One vector is turned by the same rotation once a step. Each row is the vector after some number of steps, and that number follows the row.
The counts run from 0 to 436.
[ 0.94  1.02 -0.03 -0.18 -2.82 -0.69 -0.63  1.83 -2.68  0.78  0.53 -2.07
 -0.75  0.86 -0.98 -1.12 -2.63  2.09 -2.83 -0.32  1.13 -1.07  0.39  2.09
 -0.89 -1.55  0.66 -2.75  0.64  0.94 -1.47  1.11 -1.55  2.37 -0.25  0.87
 -1.61  0.99 -0.84  1.73  0.71 -0.37 -0.41  0.59 -1.32 -1.65 -1.46 -2.25
 -2.19  0.73 -1.87  0.06  1.20 -2.40  0.05  2.69]
418
[-0.51  1.38 -1.57 -0.29 -1.83 -0.03  0.88  0.78 -1.70  1.78  0.91 -0.83
  0.58  0.50  0.33  1.25 -1.68  0.06 -1.70  0.13  1.57  0.07  1.02  1.33
 -2.14 -0.09  1.09 -2.94 -0.21  0.61 -2.21  0.33 -1.51  1.05 -1.01  0.73
 -0.35  3.29 -2.60  1.43 -0.16  0.14  0.30 -0.43 -2.29 -0.71 -1.16  1.00
 -3.89 -0.56  0.91 -1.19  1.95  0.82 -0.07  3.61]
120
[ 0.75  0.44 -2.42  0.98 -1.60 -2.29  0.34  3.14 -0.71  0.11  0.64  1.98
 -1.03 -0.14  0.84 -1.47 -1.72  3.65  0.20 -1.72 -1.02  0.02 -0.34 -1.34
 -1.45  0.96 -0.65 -1.79  0.56  3.33 -0.16 -2.16 -1.31  1.77 -0.74  0.48
  2.71 -0.17  2.26  2.61  1.12 -1.56  1.29  0.33 -0.15  0.07 -1.02  0.04
 -0.34  0.10 -0.76  0.35 -0.20  1.45 -1.53  1.71]
0
[-0.04  1.89  0.64  1.84 -0.34 -2.30 -0.15  0.40 -1.28 -1.24 -0.24 -1.03
 -1.76 -1.35 -0.27  0.37 -2.46  1.34  1.98 -0.98 -0.68 -0.05  0.27 -0.29
 -0.39 -0.09 -1.79  1.90 -0.46  0.11 -0.77 -0.25  1.86 -1.88 -1.67  3.04
  0.96 -0.32  0.64  0.71  1.00 -1.69 -0.52 -1.40 -1.57 -1.68 -3.69  2.96
  0.16  0.61 -2.86 -0.07 -2.00 -2.52  2.95  1.20]
402
[-0.61  0.26 -0.61  0.12 -1.42 -2.69 -0.28  0.29  0.95 -0.59  0.23 -1.66
  0.31 -0.30 -0.61 -2.56 -2.30  2.63  0.99  1.38  1.75 -0.89 -1.17 -1.91
 -0.44  0.06 -2.23  0.32 -0.22 -1.41  2.22  1.17  1.01  0.09 -3.18  0.91
 -0.91 -2.26 -0.91  1.51  0.60  1.61  0.18 -0.02  2.28 -0.53  0.51  0.36
  2.76  2.34 -2.97  1.41 -2.23 -1.25  0.54  0.80]
32
[-0.03  0.78 -0.71  0.41 -2.00 -1.56  0.14  3.62 -1.75 -1.47  0.10 -1.17
  1.72  2.66 -0.98 -1.88 -1.07  2.53 -1.64 -1.51  1.90  1.10 -0.98  1.19
 -1.33 -0.29  0.50 -2.30  0.97 -0.42  2.96 -1.92  0.23  0.98 -1.46  2.08
 -1.56 -0.77  0.47  2.30  0.36  0.94 -0.70 -0.32  0.33  0.50 -0.07  1.02
  0.01  1.27 -1.28  2.60 -0.92 -2.79 -0.50  1.53]
290
[ 0.98  0.95  0.17  2.53  1.18 -0.80 -0.21  1.57 -0.87 -1.03  0.15  1.75
 -2.63  0.46 -0.49  0.16 -2.08  2.25  2.00 -1.91 -3.88  0.92  0.20 -2.46
 -0.54  0.34 -2.52  1.29  0.82  2.29 -0.20 -1.19  0.72  0.83 -1.29  1.12
  1.85 -1.54 -0.73  1.89  0.29 -2.26  0.30 -1.27 -0.90 -1.22 -2.08  1.43
  0.20  1.26 -1.09 -0.40 -1.85 -0.47  1.05  3.19]
268
[-0.99  1.41 -0.11 -1.64 -1.63 -1.49 -0.13  2.09 -1.06 -0.14 -1.18 -3.27
  1.88  0.80  0.97 -1.65 -2.11  1.09 -0.95  0.86  4.39 -0.98  0.42  2.02
 -1.52 -0.67 -0.09 -2.05  1.59 -2.90 -0.33  1.86 -0.48  0.83 -1.08  0.37
 -2.89  0.91 -3.04  1.19  0.01  0.39 -0.42  0.65 -0.95 -1.23 -0.04 -0.39
  0.38 -0.70 -1.03  0.42 -1.64 -2.20  0.72  2.83]
288
[ 0.44  2.03  1.82  1.58 -0.31 -1.71 -0.10  1.83 -3.11 -1.15 -0.79 -1.96
 -0.23  1.81 -0.56 -0.32 -1.94 -0.42 -1.21 -0.82  0.69  0.51  1.73  1.49
 -1.80 -1.38  0.06 -1.58  1.70 -1.34  0.15  0.32  0.79  1.41 -0.89  2.19
 -1.64  0.81 -2.30  2.53 -0.83 -1.46 -0.66 -1.50 -3.06 -1.46 -1.00  0.79
 -0.40 -0.33 -1.05 -0.23 -0.98 -3.81  1.36  2.73]
220
[-0.19  1.01  1.45  1.12  0.75  0.13 -0.45 -1.08 -1.19  0.05  2.04 -2.43
  1.60  0.84 -2.35  0.22 -2.24  0.31 -1.57  0.74 -0.43  0.12 -0.27 -0.73
 -1.96 -1.95 -1.78  1.04  0.55 -0.98  0.35  0.49 -0.16  1.07 -1.57  1.48
 -2.57 -0.88 -6.17  1.92 -1.25  0.94  0.12 -0.37  0.31 -1.55 -1.04  1.02
  0.40  1.20 -1.09  0.06  0.05 -2.61  0.08  2.47]
153
[ 0.91  1.15  0.65 -0.50  2.36 -1.66  1.77  0.57 -0.83  1.31 -2.51 -1.11
  1.66  1.20  1.98 -0.47 -1.79 -0.67  0.13 -0.68  1.02 -0.09  2.89 -0.24
 -0.72  0.20  0.45 -1.68  1.50 -2.16 -0.45  0.52  1.35 -0.28  0.03  2.36
 -1.46  0.10 -2.77  2.11 -0.49 -2.40  0.15 -2.02 -2.00 -2.88 -0.04  0.95
 -0.24 -1.01 -0.25 -2.06 -1.48 -1.03  0.32  2.90]
21
[-0.11  1.15 -0.29 -0.54  1.11 -0.38  1.25  0.47  0.89  1.86 -2.57 -1.36
  0.61  0.02  1.43  0.66 -2.59 -1.05  2.08  0.14  1.62 -0.52  1.50 -0.33
  0.83  1.26 -0.04 -0.12  0.02 -1.09 -1.35  0.60  2.03 -0.72 -0.98  1.69
 -1.33  0.60 -3.90  0.63  0.16 -2.76 -1.13 -1.67 -2.15 -2.47 -1.49  2.43
 -1.45  0.82  0.06 -1.49 -1.52 -1.06  2.35  2.63]
146
[ 1.30 -0.03 -1.94 -1.01 -0.90 -0.69  0.82 -0.20 -0.26  1.93 -0.32 -1.10
 -0.34 -2.08  1.72  0.17 -1.93  1.85 -0.68  0.24  0.49 -2.22  0.80  0.54
  0.23 -0.91  0.91 -1.91 -0.93  2.86 -3.66  0.75 -1.18  0.94  0.24  1.59
  1.28  1.72 -1.56  0.80  0.96 -2.06 -0.56 -0.44 -1.31 -2.75 -3.49  1.32
 -2.53  0.41 -0.12 -2.83  0.46  0.98  1.38  1.51]
310
[-1.59  0.98 -1.76  0.24 -3.51 -0.10 -1.36 -0.38  0.17 -1.16  1.50 -1.94
 -2.26 -1.72 -0.45  1.79 -2.91  2.35 -0.25  1.80  0.70 -0.03 -1.01  0.25
 -1.42 -0.20 -0.82 -0.62 -0.70  0.81 -2.15  1.99 -1.79  0.48 -2.58 -0.33
  0.98  1.30 -1.96 -0.65  0.91  0.46 -1.00  0.89 -0.96 -0.33 -2.84  0.08
 -2.00  0.38  0.32  0.28  0.02  1.01  1.36  2.34]
236
[ 1.42  0.75 -0.79 -0.33 -0.10 -0.42 -0.94  0.49  1.47  0.94 -2.04 -2.46
 -0.83 -0.96 -0.09 -2.07 -3.57  1.88  1.92  1.02  1.02 -1.91 -0.97 -1.20
  1.82 -0.67 -1.57  0.91 -1.02  0.94 -1.99  2.71  1.23  1.15 -0.89  1.35
 -0.51 -2.30 -1.59  1.41  1.02 -2.13 -1.41 -1.73  0.24 -3.33 -1.44 -0.57
  0.01  2.47 -2.21 -0.51 -1.07 -1.24  3.33  0.94]
275
[-0.90  0.49  0.59 -0.86 -1.21 -2.02  0.05 -0.90 -2.17 -1.14  1.32 -3.26
  2.69 -0.73 -0.11 -1.33 -1.22  0.86 -2.23  0.40  2.35 -0.74 -0.24  1.05
 -1.33 -1.18 -0.34 -1.53 -0.45 -2.43  0.77  0.78 -0.23  0.29 -2.51  2.70
 -2.42 -0.13 -3.80  1.43 -0.94  1.66 -0.78  0.01 -0.09 -0.85 -1.33  1.18
  0.00 -0.39 -1.05 -0.27 -1.04 -3.10  0.27  1.59]
287
[ 0.04  0.35 -1.24  2.23 -3.32 -0.54 -1.45  2.49 -1.34 -1.49  2.19 -0.81
 -1.79 -0.11 -2.02 -0.25 -1.88  3.37 -0.12 -0.65 -1.51  0.23 -1.81  0.44
 -1.56  0.32 -1.06 -0.50 -1.31  2.81  0.48 -1.85 -1.40  0.58 -2.12  0.74
  1.31 -0.05  1.66  1.48  1.03  1.15 -0.50 -0.15  0.23  0.69 -1.90  0.40
 -0.50  1.22 -1.47  1.53 -0.12 -0.20  0.04  1.54]
234
[ 0.77  1.19 -2.27 -0.30 -3.25 -2.23  0.82  3.78 -1.12 -0.08 -1.57 -0.91
 -0.44  0.72  0.22 -3.14 -2.93  4.19 -0.43 -0.97  2.14 -0.70 -1.28  1.66
 -1.40 -0.64  0.93 -2.43  0.22  0.89 -0.37 -0.42 -1.28  0.50 -0.67  1.49
 -0.16  0.45  2.01  1.76  1.38 -0.38  0.29  0.29 -0.88 -0.67 -0.12 -1.28
 -0.33  1.14 -2.19  1.09 -0.43 -0.63 -0.33  2.70]
358
[ 2.85 -1.07 -1.51  0.39  1.76  0.64  1.55  1.13 -0.09  1.54  1.32  2.00
  2.11  1.55 -1.30 -0.91 -1.31  1.46 -0.82 -1.76 -0.04  0.83  0.46 -1.30
 -0.11  0.98  1.02 -1.03 -1.28  3.95  0.68 -3.63 -0.96  2.49 -0.31  2.00
  0.09  0.08 -2.09  2.73 -0.04 -0.42  0.43 -1.60  0.89 -1.04  0.20  2.71
 -1.58  2.36  0.12 -0.31  1.44  0.90 -0.95  1.43]
316
[ 2.12  1.77 -0.96  1.42  0.96  0.11 -0.17  2.38 -1.03  1.57 -1.95 -0.29
 -0.46  2.54 -1.04 -1.90 -4.04  1.92  0.32 -0.88 -0.93  0.44  0.52 -1.45
 -0.76 -0.40 -0.82  0.55  1.68  0.61 -0.77  1.09  0.20  1.57 -0.12  0.53
 -2.14 -1.02 -0.90  2.22 -0.11 -1.42  0.92 -1.84 -0.46 -2.17  0.45 -1.64
 -0.35  1.65 -1.72  0.55  0.57 -1.76  0.14  4.88]
25
[ 0.81  0.48 -1.82  1.72  0.25 -1.80  1.21  3.31  0.65  0.28 -0.09  3.17
  0.06  1.89  0.14 -0.51 -2.15  2.31  2.16 -2.38 -0.89  1.38  0.13 -4.23
 -1.00  1.34 -1.07  0.27  0.65  2.39  1.12 -2.40  0.48  0.43 -1.13  1.01
  1.16 -1.77 -0.36  2.34  0.22 -1.52  1.22 -1.65  0.47 -0.17  0.54  1.32
  0.51  1.11  0.18  0.48 -1.25  1.91 -0.49  2.35]
199
[-1.30  1.42  1.07  1.54 -2.28 -3.25 -0.58  0.26 -3.05 -2.85  2.09 -1.75
  0.80 -0.43 -0.85 -0.40 -0.74  2.27 -1.59  0.00 -0.48 -0.01  0.12 -0.12
 -3.24 -1.37 -1.73 -0.41 -0.25 -1.90  1.37 -1.24  0.39  0.31 -3.01  2.09
 -0.87 -0.85 -0.67  1.58 -1.43  1.14  0.35  0.63  0.00 -0.18 -1.66  1.11
  1.02 -0.43 -2.74 -0.02 -2.18 -2.89  0.06  1.76]
161
[-0.05 -1.36 -1.10 -0.29 -3.04  0.28 -2.06  1.40  1.04 -0.05  2.94 -2.40
 -1.15 -0.41 -1.16 -0.67 -1.68  2.90 -1.17  0.89  1.46 -0.79 -1.34 -0.07
  1.24 -0.92 -0.15 -0.91 -1.13  3.19 -0.72  0.17 -2.69  2.95 -0.70 -0.03
  0.14  0.29 -2.28  1.34  1.90 -0.19 -1.98  0.57  1.74 -0.50 -2.76  1.01
 -0.89  2.91 -1.00  0.72  0.40  1.25  0.50  0.03]
175
[ 2.25 -0.06 -3.10 -0.42 -0.04  0.40  2.03  1.12 -0.45  3.27 -0.89 -0.49
  0.36  0.61  0.11 -0.91 -3.21  2.36  0.12 -0.74  0.28 -0.27 -0.54  0.48
  0.38  0.50  1.67 -2.59 -1.33  3.34 -2.16 -0.77 -0.44 -0.11  0.45  2.10
  0.29  1.15  0.95  1.48  0.01 -1.70  0.90 -0.93 -1.73 -2.54 -0.43  0.35
 -3.32  1.52  0.27 -2.05  1.92  0.90 -0.36  1.74]
250
[-1.89  0.33  0.41  0.58  0.07 -0.09 -1.53  0.31  1.69 -0.86 -0.51 -1.99
  0.10 -0.10 -0.47  0.40 -2.00  0.24  1.37  0.83  2.01  1.53  0.06 -1.08
  0.99  0.85 -2.04  1.28  0.22 -0.18  1.63  0.98  0.57  1.20 -2.56  0.29
 -1.17 -1.87 -5.95  1.26  1.49 -0.46 -2.37 -1.13  2.03 -0.62 -0.97  2.25
  0.12  1.85  0.00  1.50 -1.80 -0.12  2.03  1.55]
339
[-0.24 -0.77 -0.07 -0.28 -0.44 -1.39  1.26 -0.15  0.34  0.02  1.91  0.41
  1.70 -0.97  0.61  0.99  0.51  0.49 -1.39 -0.99  0.77 -0.20  1.32  0.10
 -0.13 -0.92 -0.28 -2.87 -0.18  1.99 -0.49 -2.67 -0.90  1.44 -0.25  2.10
  0.53  0.48 -3.61  2.24 -0.22 -1.03 -1.06 -0.97 -0.14 -0.60 -2.75  4.85
 -1.02 -0.04  0.36 -2.95 -1.82  1.61 -0.22  0.65]
312
[-0.64  1.13 -1.51 -0.40  1.78 -0.15  0.77 -1.77 -1.11  2.01  1.04 -0.94
  1.82 -0.86 -0.29  0.94 -3.01 -0.25 -0.52  0.90 -0.29 -0.20  1.64 -1.75
 -2.02  0.57 -1.15 -0.35 -0.33 -0.57 -0.74  1.41 -0.41 -0.02 -0.41  0.76
 -1.73  0.25 -5.54  0.90 -2.00  0.45  1.38 -0.77 -0.53 -1.75  1.07  0.59
 -1.45  0.00  0.33 -1.73  0.38  0.56 -0.34  4.34]
387
[ 0.65  0.15  0.18  0.67  1.71  0.57 -0.69 -2.31 -0.06 -0.17  2.38 -1.17
  0.51 -1.75 -1.81  0.59 -2.07 -0.59  0.52 -0.03 -1.52 -0.15  0.63 -1.77
  0.56 -0.44 -1.81  1.74 -1.79  1.08 -0.37 -0.27  0.93  0.15 -1.27  2.55
 -0.95 -0.68 -4.52  0.66 -0.74 -0.76 -0.72 -2.38  0.11 -1.27 -2.39  3.60
 -0.82  1.95 -0.82 -1.72  0.04 -1.05  1.64  1.13]
144
[ 0.01 -0.69  1.08  0.04  1.35 -1.50  1.14 -1.73  0.35  0.06  0.64 -0.31
  2.50 -2.00  1.06 -0.26 -0.75 -0.11  0.61 -0.24  0.47 -0.39  1.85 -1.42
  0.55 -0.60 -1.89 -0.54 -0.87 -0.31  0.84 -0.60  0.85  0.93 -1.18  2.49
 -0.44 -1.58 -5.11  1.55 -0.62 -1.46 -0.72 -2.45  0.29 -1.43 -2.38  4.53
  0.62  0.29 -1.10 -2.80 -2.07  0.52  1.38  0.18]
79
[-0.62  0.87 -0.06 -0.07  1.22 -2.12  1.47  1.29  0.38 -0.30 -1.60  1.46
 -1.06  0.04  2.75  0.66 -0.64  0.73  1.95 -0.23  0.47  1.16  1.82 -2.14
  0.00  1.87 -1.73 -1.06  1.44  0.49 -0.33 -0.61  0.91  0.69 -1.29  0.88
  1.93 -0.57 -2.33  1.69  0.98 -2.49  0.03 -1.91 -0.69 -1.09 -1.85  2.80
 -0.13 -0.12  0.28 -1.56 -2.84  1.83  1.60  2.36]
138
[-0.60  0.18  2.49  1.67  0.12 -0.61 -1.37 -0.32 -0.92 -1.85  1.71 -2.32
  0.83 -0.08 -1.59  0.25 -0.61  0.07 -0.81 -0.43 -0.10 -1.01  0.76 -0.19
 -0.32 -1.75 -1.87  0.24  0.13  0.08  0.35  0.42  0.22  1.87 -1.21  1.69
 -1.54 -0.72 -4.61  1.98 -0.78 -0.56 -2.20 -1.37  0.52 -1.71 -2.58  2.38
  0.47  0.75 -1.70 -1.48 -2.02 -2.72  1.72  0.81]
278
